(in the rows, 128 means zero)
A single turn carries every row of the set below to another of its rows. Some are shown first; where does it send the rows asked next?
Q800: [168  74 141 152 108 137 110 132 112 118 136 130 164 159 105 132]
Q899: [135 113 123 122 112 148 102 124  88 121 134 113 128 123 113 114]
Q910: [144 129 150 137  94 122  51 137 118 113 117 139 131 119 156 154]
Q267: [154 131 132 112 115 137 110 122 119 125 134 132 153 109 100 136]
Q280: [133 133 152 156 120 121  72 114 118 140 119 153 132 143 138 130]
Q699: [160  87 163 129 111 114  66 131 130 119 110 138 160 114 155 150]
Q235: [133 131 153 128  90 121  66 140 108 116 112 141 126 110 149 148]
Q999: [164  70 146 133  87 142  97 161 105  97 131 122 157 125 127 139]
Q221: [149 118 128 160  91 146  94 139  99 112 144 131 136 163 104 136]
Q903: [153  86 140 129  74 150  95 171 104 104 128 123 152 130 123 133]
Q492: [141 136 153 156 120 114  78 107 118 140 122 148 135 147 135 131]
Q509: [164 131 121 134  88 119  83 126 120 119 122 150 148 155 101 150]
Q789: [140 124 155 138  99 139  60 150 111 107 120 140 122 126 161 142]
Q604: [135  93 137 149 119 156  91 111 111 103 103 126 132 108 144 110]
Q120: [146  72 169 157 114 140  78 145 108 112 131 118 151 123 158 136]
Q771: [161  80 140 156 117 137 122 128 111 118 130 140 173 155 112 122]
Q214: [145 124 129 166  87 147 109 139  94 108 135 136 134 154 113 127]
Q182: [141 124 125 164 100 152  94 138  97 126 142 130 134 165 126 137]
Q409: [169  82 168 116 102 122  78 137 137 118 106 144 159 118 142 143]
Q873: [170 136 121 120  86 123  87 139 123 116 118 153 147 144 120 153]
Q204: [145 132 129 157  89 145 106 147  96 111 137 147 127 152 109 130]
Q927: [158  83 137 155 121 137 123 128 105 126 132 143 158 159 112 122]
Q15: [164  74 138 129  87 139 119 162 105 104 121 136 157 121 124 138]
Q33: [131  83 173 159 116 145  93 145 100 119 131 124 152 115 157 133]
Q934: [139  70 172 160 115 149  86 135 112 127 128 120 146 139 150 127]
Q512: [162 103 138 122 100 142  98 137 119 102 115 121 146  98 123  96]
Q456: [137 125 152 129  89 123  67 148 116 119 108 147 131 104 151 144]
Q45: [132 135 124 124 121 153  82 129 112  99 116 145 149 103 133 130]
Q278: [146 133 143 154 116 117  64 109 124 134 124 145 139 152 133 149]
Q296: [159 127 129 126  95 113  94 119 124 124 110 168 141 147 104 141]
Q817: [156 111 149 138 121 144 100 107 143 108 105 146 156  93 132 131]
Q102: [127 121 134 139 132 152 102  98 114 129 119 139 139 119 121 150]
Q53: [155 119 153 151 128 122  77 104 131 138 117 150 140 152 144 147]
Q773: [150  77 161 127 118 115  83 130 127 135 103 145 161 110 152 138]
Q782: [153  76 141 129  85 143 110 161 100  95 119 134 163 118 128 139]
Q293: [135  80 161 159 112 146  98 156  99 120 132 123 147 116 157 125]
Q542: [159  91 145 138 110 139 119 103 119 129 121 113 135 115 110 117]
Q679: [150  88 166 118 117 110  79 127 124 128 105 144 165 112 149 142]
Q313: [170  81 136 144 103 132 114 126 123 136 128 133 168 157 107 137]
Q326: [164 129 123 126  88 113  94 121 117 117 110 158 146 149 105 136]

Q102 goes to Q542
Q873 goes to Q903
Now these:
Q771 goes to Q679
Q773 goes to Q296
Q278 goes to Q800

